One turning vector, and how many ticks it has turned:
The counts run from 0 to 130.
[  5   3  -6   3   0  -4  -1   6   4  -5 -11  -5  11   1 -16  -9 -17  11
 -15  29  -2  -1  12  17   8  14   3 -11  -3  20  -7  -7  19] -> 27
[  8   2   7  -3  -4   1   7  13 -17  -5   5 -15  -7   4 -11  -5 -16   7
 -12  24  -3 -16  16  13  -4   1   3   1   6  30  -9  15  13] -> 23
[ 10  -8  -1 -12  -1 -15  -5   9   0  -8   3  -6 -27   6  -2 -10  -3  -4
 -12   2  -6  -3  19   6 -15 -10  12  -5  -2  27 -16  18   5] -> 77
[ 11  -3  -5  13  -3   4   7   5  -4   0  -6 -23 -11  11  -7  -1  -7  10
 -11  16 -12 -19  18  10   3  -3 -11  18   6  11  13  -5   7] -> 60
[  8  10 -21   5  -5  -4 -10  19   5   9   7   8   1  -3  -1 -23  -7   1
  -5  15   9 -10   8   3   3  10 -13 -11   6   8  -1   7  26] -> 94
[  8   7 -24 -11   2  -9   1  -8   5  -6  12  -7 -16  -4  -3 -11   8  -9
   9  -2  -4 -14  19  13   0  17 -23   3  -7  13  -9   9  -2] -> 104
[  8   3 -24  -1  -3  -9  -6   4   2  -8  10 -11   8   6  -5  -4  -9  18
  -5  20   6   0  13  -3  -5  30 -10   4  -3   5 -11 -10  20] -> 31
[ 14  -7  -5  -8  -4 -19  -7  20  -4  -6 -15  -9   4   3 -19   8 -16  -7
  -6  17  -6 -20   6  19  -1  -3   0   8  12  -2   9   2  -1] -> 53
[ 20  -8 -19  -6   7 -27   2  17  16  -8 -12  -4   0 -11  -9   3  -8  -7
  -1   6  -9  -1  15  22   4  -1  -1   2  -4  13  -3  -3 -10] -> 107
[  5   0 -21  -2   3 -13 -10  -5   7  -9   9 -14 -18   9  -7 -19   9   9
 -21   0   0   5  15  -2  -4  11 -17  -4  -4 -11   1  -5  11] -> 68
[ 13  -8   4  -8   7 -11  -9   1  12 -11  -2  -2 -21   3  -8 -11  -7  -2
 -18   4 -13   3  18  17  -4  -5  15 -11 -13  21 -13   8   3] -> 76
[  6   7 -22  -3  -8  -5   2   9  -8  -4  11 -13   3   8  -1  -5  -6  14
  -2  15   9  -6  16 -10 -10  20 -13  12   3  17  -9  -1  21] -> 30
[ 17  -7  -3  -6  -2  -9 -16   4 -11  -7   5  -6   3  13 -15   8 -25  11
  -1  23  -5  -5   5   2  -7  15   6   7   0  -4 -13   1  12] -> 85
[ 10   6 -13  11  -4  -3  -1   5  22  -1  -3   4   0  -7   4 -12  -6  13
  -7  16  -8  -2  19  12  11  15   2  -4 -14  23  -4  -7  16] -> 33
[ 18  -3  -2  -7   1 -10 -13  -4  -4  -6   2 -12  -7   2 -10   4 -11  -7
   7   9 -21 -26  11  24   4  11   1  10  -5   0   0  11 -12] -> 49
[ 21 -15  -5   0  -1 -17  -5  13  14   4 -23  -2 -10   6 -12   9  -4  -4
   1  17 -15 -14  18  20   4  -5   8   0   0  15  -1  -2  -8] -> 113
[  4  -3  -2 -15  -1  -5 -13  -4 -22  -6  10  -9 -16  15 -14 -10  -4   0
 -10  13   0 -15   7   3  -5  13  -6 -12   4  -1 -15  16   6] -> 19
[ 25  -9   5   6   2  -7  -8  -7  -9  -4  10 -12 -36  10   0  -6  -3  13
  -9   6 -17  -6  17  13  -5   3   0   3  -1   1  -5  13  -4] -> 12
[  8   2  -6   5  -9   4 -12  12   4  11  -3   9  -3  12  -7 -16 -14  -3
  -4  23   2 -15  12   0   1   4   3  -9   7  16 -13  13  23] -> 88
[  0   7   2   3   6   1  -7  -7  -3 -16   6 -15 -10   4 -10 -22  -3  14
 -25  16 -15  -4  16  23  10   9  -6  -8  -9   3  10  -1   6] -> 129
[  2   4  -3 -11  -9   0   2   8 -20  -4   9 -17  -9  12 -13  -3  -9   6
  -6  20   4 -16  11   5  -6  11  -9   5   5  20 -17  12  16] -> 24
[ 12  14 -16   6  -2   2   2  -8   4  -2  19  -8  -9  -8   3 -19  -4   8
   2   9  -7 -13  17  18   5  20 -20   5  -7   9  -1   8  10] -> 98
[ 11  -2 -21   8   0  -2  -4  -9  23   9  -8  -4 -18  15  -6 -15   2   2
  -6   1  -5 -11  27   6   5   1 -14   0  -3  13  -5  -7   7] -> 2
[ 23  -9  -7 -11  -3 -22 -14  11  -6 -14  -1 -10  -3  -4  -9   9 -13  -4
   2  10 -15 -17   2  20  -5   9   3  12  -1  -4   3   8 -11] -> 48
[ 12  -9   5  -7   4  -6 -18  -7   3  -5   0   6  -9  14 -15  -4 -18   1
 -11  16 -14  -7  15  17   4   4  17  -9  -9  15 -17   6   5] -> 81
[ 20   1 -12   7  -6 -10  -5  25  -9   1   5  -5   9   0  -8   0 -21  13
  -6  25   4  -4   4   1  -7  11  -5  10   8  -1  -3   3  20] -> 90
[ 15 -13 -17 -10  -7 -16 -18   5  -5   2  -6  -7 -13  23 -11   9   5   3
   3  16  -4 -22  11  -3  -1  12 -10   4  10 -13  -6  -1   1] -> 116
[ 15   1 -28   0  -5 -17  -4  18   4 -10  12  -9  -3  -5   9  -4  -1  14
   1  13   2   1  10  -7 -11  22 -11  12  -8   3  -4  -2  11] -> 36
[ 15 -12   0 -13   6 -17 -23  -8  -1 -15   3  -4  -7  13 -16   1 -18   4
  -8  14 -11   1  11  10  -9  16  11  -2  -9   0 -19   0   4] -> 80
[  8  10 -10  13  -7  11  -6   0   3  10  10   5  -5   1  -2 -23  -9   6
   0  18  -1 -17  14   9   8  16 -11  -6  -1  10  -4   9  21] -> 93
[ 11  -9  -3  -7  11 -17 -17  -7  13 -16   0  -4 -16   3 -12 -11  -6   3
 -17   5 -13  10  14  19  -3   4  10 -11 -15   4 -10  -2  -2] -> 75
[ 14  -9  -6 -12  -7 -14 -12  19 -13  -4   3  -6  -4  14 -10   6 -18   1
  -2  17   4  -7   7  -6 -17   5   6   5   7   7 -17   9  16] -> 84
[ 19   8  -4  15  -3   9  -5  -6  -2   3  11  -4   1   2  -5 -12 -17  12
   2  23  -9 -15  12  12   7  21  -7   3  -7   7  -2   3  16] -> 92
[ 20  -8  -7  10   1  -3  -7 -13  13   2   6  -6 -32  13  -2 -10   4  12
  -3   2 -13  -8  24   4   0   3  -9   4  -7   2  -6   2  -2] -> 7
